In the rows, zero is written as 128.
The same turns and mirrors carry the whole set onto itself, and each row onto the other rows of its family. Which rows share a family with each named row? Give them in list order.
These 21 rows form 7 families of 3 rows each.
rusi: [119 132 149 153 120 141 147 106 132 115 127 109 138 124 193 135 121 118]
Sil: [134 152 130  89 144 128  68 154 140 122 135 173 150 116 119 157 131 118]
sapu: [137 128 151 145 132 147 150 103 117 125 112 129 130 139 193 129 113 114]
vados: [164  90 150 127 102  84 144 158 109 143 148 122 119 145 103 136 114 162]
gugi: [129 140 151 155 117 133 159 109 137 105 122 111 143 121 187 137 122 119]
gusep: [168  98 144 123 102  84 143 167 105 130 123 115 137 148  94 114 111 144]
Fovon: [161  84 120 118 106  88 150 154 116 128 153 111 131 138  99 124 119 157]
miv: [134 157 138  91 148 133  74 164 141 124 140 171 135 113 118 151 123 113]
sezed: [125 142 147 159 117 142 142 103 120 118 124 106 134 132 186 135 124 110]
mub: [123 122 147 153 118 135 130  98 127 109 122 114 152 117 191 133 112 104]
kofar: [145 151 131 102 148 133  65 154 143 129 130 178 154 118 123 147 128 121]
Bab: [165  84 131 111 100  80 144 147  96 132 143 110 122 126 105 130 130 150]
kabok: [160  81 127 125 110  80 138 158  97 127 139 111 124 139  97 134 110 151]
guzo: [159  89 131 115 112  67 139 153  98 133 143 114 128 147 104 129 110 147]
rir: [127 139 140 160 123 140 133 108 123 102 137 114 144 122 193 135 104 118]
Tunel: [138 168 128  92 135 127  93 155 145 128 126 175 143 129 115 173 117 111]
dem: [128 158 142  92 155 129  79 149 127 106 122 166 137 123 103 160 123 115]
zimo: [161  78 117 116 116  85 144 160  98 135 130 112 124 138  97 141 108 139]
zug: [129 148 127 105 153 126  73 166 134 122 126 171 136 113 119 170 137 129]
Boz: [121 136 134 136 106 142 136 112 123 120 123 109 144 140 199 123 113 108]
romu: [124 144 134  97 159 123  69 162 150 130 133 156 142 123 112 160 133 117]

The rest of the family of guzo: miv, sezed
The rest of the family of mub: Fovon, zug
The rest of the family of rir: Bab, romu
The rest of the family of zimo: gugi, kofar

The same turns and mirrors carry the whole set onto itself, and each row onto the other rows of its family. Which rows share a family with each named row? Give them in list order.
These 25 rows form 5 families of 5 rows each.
Gedo: [ 94 128 131 123 125  68 147 158 144 146]
Femi: [118 148 132 148 154  83 153  96 140 140]
Panoz: [115 165 108 142 104 168 141 140 151 143]
toka: [148 117 119 115 100 132 165 101 107 108]
bog: [107 135 125 145 175 106 172 110 135 118]
Mabib: [128 113 150 144  89 113 142  97 108 112]
Zono: [104 130 122 109  90  82 163 155 140 119]
paf: [113 122 131 124  96 120 156  83 108 102]
vidiv: [101 153 134 123 154 122 153  89 161 143]
zad: [137 130 122 138  88 117 155 117  84 119]
gil: [147  89 133 134 106 110 146 122 101 119]
masag: [ 86 147 109 116 110  73 145 145 121 127]
Zaret: [129 117 159 128 143 139 115 142 163 151]
mipav: [143 170 127 147 132 158 156 139 103 129]
zitir: [129 103 147 121 119 159 104 143 128 132]
govo: [119  94 131 114 108 134 108 138 159 142]
non: [129 121 133 131 169 115 146  87 149 131]
ziret: [115 134 130 129 109  86 162 182 134 126]
zozad: [107 120 148 135 143 138  92 143 148 125]
Miras: [ 93 144 134 139 111  91 140 177 112 145]
sege: [107 161 110 130 118 170 156 160 119 139]
laki: [104 140 110 130 163 134 176 102 153 125]
poto: [101 113 128 106 123 136 100 154 150 118]
vizef: [119 187 119 145 125 138 161 151 130 152]
ver: [141 163 122 164 109 160 159 138 137 142]

The rest of the family of govo: toka, vidiv, masag, sege
The rest of the family of non: Gedo, zad, zitir, vizef
The rest of the family of ver: bog, Mabib, ziret, zozad

